In the rows, zero is written as 128.
A single turn carries every row of the set below to another of its rows. Some are shown first; where does it send the rows asked next?
zonot: [150 147  96 163 168  81 114 127 118 144 123 151 130]
pabi: [130 150 107 121 121 118 112 150  99 139 134  94 133]
pud: [152 132 116 156 137 102 126 145 126 132 149 163  94]
Lalo: [123 127 105 101 136 112 109 109 128 121 115 153  82]
Garot: [129 147  78 133 139  96 113 141 152 157 119 127 132]
peb: [160 122 136 143 159  99 101 106  98 132 142 159 137]
veg: [132 122 122 133 126 124 149 121 126 133  98 129 169]
Gile: [176 146 127 160 169 113 111 116 119 127 136 139 122]
tesi: [178 146 117 101 129 111 141 113  95 147 118 156 125]
nemas: [135 116 147  90 144 114 111 111 117 138 146 146 137]
fur: [127 121 109 123 123  84 131  82 119 121 138 161 122]
dige: [115 115 109  92 134 113 122 121 151 151 125 117 130]
zap: [130 114 116 112 140 116  92 150 104 119 139 153  97]
duvu: [145 144 104 110 130 106 109 141 159 147 115 109 110]
novoz: [139 128 136 152  98  93 118 105 125 125 117 159 122]
fomud: [117 131 108 133 119  69 107 131 101 120 152 153 125]
Kip: [121 155 117 113 150 129 121 131 124 130 107  96 144]
tek: [145 128  92 106 115 112 123  95 126 131 131 155 162]
nemod: [169 129 152 112 157 122 117 131 115 130 150 144 127]
mis: [126 125 119 147 116 105 126 162 118 133 116 127 158]
domu: [137 110 102 139 173 133 108 145  98 117 130 138 124]
rupu: [140 147 135 120 110 111 139 104 125 132 108 162 153]
Papo: [170 131 102 150 110 111 124 107 115 143 144 150  99]
reles: [118 126 133 156 118  77 133 145 113 127 118 145 120]
Rig: [156 121 114 108 139 126 132 109  97 140 103 100 137]
Vod: [145 113 140  90 145 119 125 131 143 138 130 114 110]
remev: [178 117 129 118 134 105 121 109 120 132 114 170 102]
vadok: [140 151  82 116 138 134 101 101 136 128 105 149 119]
lepa: [120 144 105 159 146 122 122 154 131 130 145 113 119]
Dob: [122 106  89 144 138  86 113 138 103 121 130 118 150]
kefak: [155 172 102 144 159  92 120 131 142 140 114 126 111]
tupi: [129 126  87 107 147 100 145 130 110 131 116 136 171]
gobig: [162 137 130  88 135 122 109 107 118 133  93 132 137]
sut: [124 145 106 148 132  98 145 134 109 138 146 119  91]
zopo: [138 155  88 127 173 137 122 131 110 125 113 151 139]

kefak goes to nemod
tesi goes to pabi
nemas goes to Garot
Where do these go?
remev goes to Kip
reles goes to rupu
fur goes to tupi
vadok goes to domu

A single turn carries every row of the set below to another of its rows. Some are shown first; where does it send the rows asked next?
nide: [103 131 154 115 169 143 151 129 133 105 139 125 107 123 134 117  81 139
 109 127  92 137 103 145 109 121 161 117]
Pubol: [168 137 143 128 114 140 134 150 153 124 132 114 117 178 119 134 106 136
 112 130 132 118 109 110  78 109 122 138]
Pepag: [143 123 128 151 115 128 145 157 133  75 151 118 123 132 112 124  73 147
  99 134 145 124  89 129 120 112 137 127]
maf: [118 120 137  95 139 150 108 151 129 130 121 116 121 126 120 122 105 127
 158 129 118 130  98 154 160 137 123 141]
Kofo: [141 131 142 116 141 128 129 114 163 123 130 102 121 121 122 107 152 147
 116 114 102  90 114 107  99 110 151 136]
somib: [116 128 144 157 163 119  94 182 104 125 126  99 143 129 133 175 101 147
 114 142 133 107 125 113 105  99 122 116]
kotam: [136 148 120 115 119 121 132 121 147 137 108 113 102 136 107 136 125 110
 135 148 117 105 104 155 162 134 137 124]
refu: [157 117 134 134 162 106 153 132  97 127 119 126 137 133 125 161 123 105
 131 125  88 148 115 140 136 112 138 139]
fune: [159 132 135 128 135 111 105 156  99 143 141  93 147 132 161 145  86 137
 139  97 136 121 114 134 130 119 145 155]
Dak: [138 128 151 150 134 160 127 123 112  93 117 112 129 131 102 141 126 151
 135 116 121 101 119 112  89  93 130 117]
sikup: [127 136 153 118 144 137 121 154 125  99 128 126 101 179 122  80 115 140
 129  96 118  97 107 131  98 128 126 120]
mezo: [118 140 129 163 128 132 129 102 145 112 145 103  96 149 117 144 118 143
 102 116 115 131 133 132 124 105 141  88]
zude: [142 141 146 104 182 139 151 139 126 105 139 113 114 126 116 114 111 117
 112 139 129  92 117 112  71 140 131 117]
pemal: [113 132 142 146 164  99  97 194 108  98 125 125 130 127 116 107  96 132
 115 134 117 105 111 128 141 128 110 114]
Meka: [116 138 134 122 161 118 132 134 152 130 154  99 117 104 138 128 102 151
 119 126 165 111 111 104 116  78 147 117]
Fodu: [184 138 141 138 156  94 126 153 109 127 153 116 141 118 128 123 107 112
 117 127 119 120 110 165 140 146 135 136]
nipa: [128 152 115  92 162 121 121 159 117 122 120  80 101 132 120 175 115 142
 141 132 163 110 124 145 108 141 151 123]
lorob: [136 113 111 112 134 133  87 164 107  91 130  95 123 114  99 148 118 146
 147 132 145 126 107 144 127 146 136 121]
faba: [119 132 118 128 166  90 120 161 120 130 128  97 122 137 145 160 111 117
  85 154 105  89 121 101  97 145 149 108]
Nuza: [124 165 134 152 127  94 116 159 145 141 105 108 112 176 141 143  92 119
  96 144  89 109 119 124 125 121 134 125]
ves: [138 158 118 147 173  91 135 132  99 119 118  95 104 170 128 146 110  97
 145 105 123 132 129 142 130 114 127 136]
Zufaf: [142 128  95 131 153  81 105 131  87 110 130  80 127 132 141 131 112 109
 144 107 122 107 108 115 116 125 166 137]
Fufo: [135 128 104  93 123 115 145 144 123 129 102 109  99 165 124 178 120 118
 130 148 127 111  95 138 118 133 161 125]
Mot: [101 130 139 145 144 109 118 152 135 120 102 118 135 117 132 127 109 135
 112 136  65 104 105 117 151 106 134 146]
rab: [107  93 115 120 151 111 125 140 136 112 160 112 101 181 142 124 109 120
 108 123 133 116  89 122  93 110 146 107]

Kofo goes to Dak
Fodu goes to Zufaf
lorob goes to Fufo
Where do these go?
nide goes to Meka
pemal goes to faba

A single turn carries every row of the set below to another of its rows. Some are shown first; where does it send the rows asked next?
giron: [106 152 159 149 121 142 121 131 148 128 110 193 182 124 111 180 114 115
  83 140 100 133 144 142 127 125 116]
maluz: [176 121 112 161 132 117 114  94 111 128  64 171 216 113 115 159 127  85
  85 119 121 144 144 160 147 146 103]
Num: [167 124 158 128 108 121  99 115 184 127 110 163 240 111 157 163 103 105
 106 116 148 146 147 167 144 152 115]
geno: [151 146 118  65 126 113 116 106 102 139  94 163 201 119 130 158 113  76
 125 119 120 156 144 161 142 144 114]
tuk: [105 183 149 144 121 121  76  92 135 124 109 162 237 126 136 163 106 108
 113 118 158 130 146 155 140 146 106]
volu: [122 145 140 151 136 131 126 120 146 121 118 194 182 114 119 165 127 132
  67 133  89 153 142 152 120 124 117]
Ginos: [116 145 161  79 131 113 119  81 132 123 130 171 184 127  95 158 127 129
  84 113  97 137 150 152 141 135 124]
non: [208 153 145 112 115 120 108 125 145 152  94 186 226 123 116 153 123 169
 102 123 118 152 154 161 142 126 110]
furuv: [175 152 139  93 136 125 121 100 160 144  46 181 182 129 120 172 116 144
  53 117 145 146 146 161 131 141 105]
lasis: [ 99 140 131 136 126 112 136 102 146 139  92 167 233 132  99 163 123 125
 103 122 189 136 145 147 142 141 104]
kenov: [148 151 130  87 117 111  84 116 165 156 119 193 197 131  87 172 121  88
 133 122 110 130 145 145 137 151 126]
ziv: [163 157 116  90 133 102  92 107 167 153 129 194 197 121  89 160 131 100
 117 117 103 143 144 151 124 145 128]
kan: [163 164 114  71 135 111 124  98 106 140 101 163 202 116 127 150 118  77
 114 120 116 155 139 158 128 134 116]
Godel: [183 139 148 133 120 118 109 105 188 126 118 166 242 105 154 154 113 110
  92 115 143 150 145 167 130 143 116]
papor: [152 168 127  69 125 120 121 105 107 145  95 162 203 122 122 160 109  65
 124 125 122 141 140 150 133 135 117]
Sas: [109 130 115 133 134 102 137  97 141 131  96 166 231 126 105 154 132 138
  94 116 182 153 145 158 140 142 104]
tozub: [172 149 163 134 112 128 107 112 191 131 114 165 243 113 147 163 103  96
 101 121 150 134 142 157 131 142 116]
dif: [137 183 130 135 112 142 117 118 115 147  49 173 191 133 134 177 107 146
  99 110 144 152 160 163 167 155 115]
Femu: [114 154 165  79 129 118 120  82 134 126 129 171 184 130  92 161 123 121
  88 117 100 129 150 146 138 132 124]
Rozo: [113 154 130 141 127 107  72  88 127 113 115 160 235 117 147 152 117 129
 106 109 149 155 150 172 145 154 104]
sofo: [187 137 161 106  97 126  96 138 141 154  83 184 224 133 117 167 110 161
 118 125 127 144 159 159 160 136 108]
paz: [197 170 164 112 104 134 108 129 150 159  89 186 228 132 107 164 111 151
 111 130 127 129 151 147 141 122 112]
tunet: [155 187 114 137 127 134 124 109 116 143  57 174 190 124 137 165 118 158
  85 105 136 165 160 169 157 152 117]
puda: [150 210 127 140 122 144 128 109 123 151  57 175 192 130 128 171 112 143
  90 112 142 145 156 156 149 144 120]
lofiv: [114 157 121 139 139 110 145  94 150 137 101 168 233 128  97 153 130 130
  91 121 184 140 140 147 130 131 106]
Riduk: [161 135 148  89 124 128 113 109 155 145  38 180 181 133 122 180 109 142
  63 119 151 143 151 161 145 149 102]
fik: [165 158 153  93 128 133 120 107 161 149  42 181 183 136 115 182 108 133
  61 123 153 132 146 152 134 139 105]
Roge: [179 147 124 166 131 128 119  94 118 137  63 172 217 118 106 162 122  73
  87 126 125 125 140 149 139 138 105]
fudul: [129 192 129 149 140 111  88  77 139 119 122 164 236 115 138 147 121 120
  95 114 147 144 141 162 123 137 109]
vita: [104 119 149 143 119 132 113 133 139 119 110 192 180 121 122 176 118 130
  82 134  95 153 148 155 139 136 112]
dip: [108 141 166  77 125 116 115  86 131 125 127 171 184 129  95 164 121 125
  91 115 101 132 152 149 146 138 124]
tenik: [150 128 116  83 123  99  80 115 160 148 121 192 195 125  97 165 129 104
 127 113 105 151 148 158 142 158 124]
tuge: [163 124 129 159 119 128 110 103 111 135  56 170 217 121 111 171 115  71
  97 125 130 129 144 152 155 149 102]

Femu goes to Ginos
non goes to sofo
lofiv goes to Sas
Where do these go?
tenik goes to kenov
maluz goes to tuge
Rozo goes to tuk
dif goes to puda
tozub goes to Godel
fik goes to furuv
vita goes to giron
geno goes to papor

A single turn carries every row of the set below to another of its rows. Some are shown first; where does it send the rows asked next?
Zurir: [124 119 122 124 109 146 137 145 160 146 112 120 110 105  95 129 125 100
 108 134 118 158]
babis: [145 110 140 116 128 123 130 127 157 128  90 125 135  89 120 115 155 106
 102 140 132 150]
sura: [126 113 153 117 129 113 130 136 110 147 153 144 131 158 141 149 127 116
 122 141 130 122]
lide: [110 117 130 121 106 113  98 119 103 121 150 107 110 126 112 110 159 151
 143  99 129 173]
bis: [124 134  88 152 121 160 127 108 122 130 126 120 128 129 110 142 160 127
  98 119 107 118]
Kibof: [129 126 121 133 144 120 123 118 120 165 106 135 144 121  84 137 134 139
  90 132  93 168]
Moraz: [110 119 144  99 113 140 106  85 121 114  94 120 121 100 122 132 147 125
 100 147 132 125]
Sof: [145 129 139 124 135 106 142 143 155 140 122 129 119 112 105 133 142  88
 155 140 105 157]
dis: [149 148 135 122 137 122 128 128 120 140 107 129 132 134 119 125 112  89
 122 171 113 118]
nefo: [182 144 128 133 135 124 139 107 104 110 117 146 147 136 124 123 150 118
 143 148 130 167]
Raf: [139 169 156 137 108 134 123 129 111 134 111 120 121 128 108 157 113 110
 109 142 110 166]
malo: [132 115 133 137 124 126 125 122  79 136 154 147 118 104 107 151 112 158
 153 121 144 139]
zuve: [112 116 138 104 101 114  98  88  89 128 140 124 119 104 154 136 143 126
 116 139 105 141]
poki: [ 68 114 138 121 124 122 127 111 118 135 131  95 126 114 114 139 139 139
 122 131 149 129]
bador: [115  81 123 114 144 113 143 103 111 163 124 105 140 118 134 144 146 143
 119 147 117 134]
Puzaf: [144 169 141 146 104 136 134 140 100 109 118 140 130  98 131 132 157 132
 141 141 157 162]
mevaz: [119 163 106 100  94 112 121 134 112 148 115 159 124 124 141 132 142 105
 137 134 139 122]
zize: [120 158 120 152 145 141 155 130 117 107 130  96 128 107 134 123 155 134
 140 143  93 141]
tipiz: [133 137 124 145 131 137 141 101 104 115 131 164 141 143  90 121 163 142
 111 119 116 135]
Gos: [135 106  97  79 106 114 119 110 107 137 130  96 124 118 128 109 152 138
 155 121 129 132]
bol: [117 134 118 105 120 115 124 121 107 152 128 147 131 162 156 144 158 151
 109 132 150 149]
kimub: [112 159 153 107 141 133 127 123 115 138 121  97 128 108 122 168 129 151
 118 123 135 180]
fek: [125 132  89 115 132 137 118 152  80 115 153 103 127 124 134 144 134 117
 124 123 108 134]
dep: [ 95 134 121 113 168 112 122 118 155 113 122 126 116 115 136 138 131 131
 148 142 147 150]
nabo: [160 138 108 109 129 119  94 104  87 143 145 141 118  94 119 127 118 150
 135 103 132 142]
pomo: [140 136 144 143 118 145 118  98 134 124 112 128  88 134 129 122  99 133
 119 108 136 135]
Duro: [ 97 110 121 116 111 131 136  95 136 125 108 143 143  99 121 130 162 131
  95 139 132 171]
Fopit: [133 134 144 132 126 114 129 135 111  83 125 107 113 105 135  90 159 148
 123 133 113 148]
sol: [121 144  96 124 119 140 107 124 122 132 125 140 103  96 131 121 145 123
 177 122 154 133]
guda: [157  92 111 139 124 139 139 106 136 164 118 129 106 123 143 123 137 158
 137 140 115 155]
Zev: [151 120  85 117  90 135 158  98 110 123 116 133 136 125 131 132 157 124
 139 143 124 121]
Sefo: [117 132 118 114 134 116 130 140 125 145 101 124 155 110  92 100 129 137
  89 137 143 123]
Tepa: [126 161 104 107 155 123 131 134 130 139 120 128 128 130 146 127 115 154
 146 116 147 178]
durag: [130 130 131 126 140 139 118 119 116 139 131  98 106 117 104 131 151 160
 132 138  70 174]
zud: [118 162 118 125 128 130 119 164  95 131 129 131 145  78 122 147 143 120
 108 113 139 140]
legig: [146 154 124 128 158 128 152 113 100 138 142 139 118 103 105 155 139 143
 164 144 149 135]
mak: [113 124 135 107 110 125  86 105  80 131 126 151 112 108 109 117 136 161
 120 131 127 133]
Sona: [153 134 136 116 123 104 158 126 108 125 145 130 134 125  90 148 129 130
 172 125 130 168]
napob: [146 153 138 129 106 128 130 124 150 155 109 114 114 148 150 109 132 152
 110 123 126 151]
viz: [147 116 122 159 137 142 105 105 114 123 144 136 102 118 134 143 133 118
 162 114 134 170]
gorug: [153 150 153 109 114 117 162 158 120 138 132 114 111 126 100 122 149 125
 142 158 126 154]
zeti: [146 117  99  92 137 117 118 150 123 106 146 112 154 123  98 126 129 121
 118 109 125 141]

Moraz goes to babis
sol goes to Gos
Where do these go?
Zurir goes to gorug
pomo goes to Fopit
viz goes to lide
fek goes to bol
mevaz goes to Zev

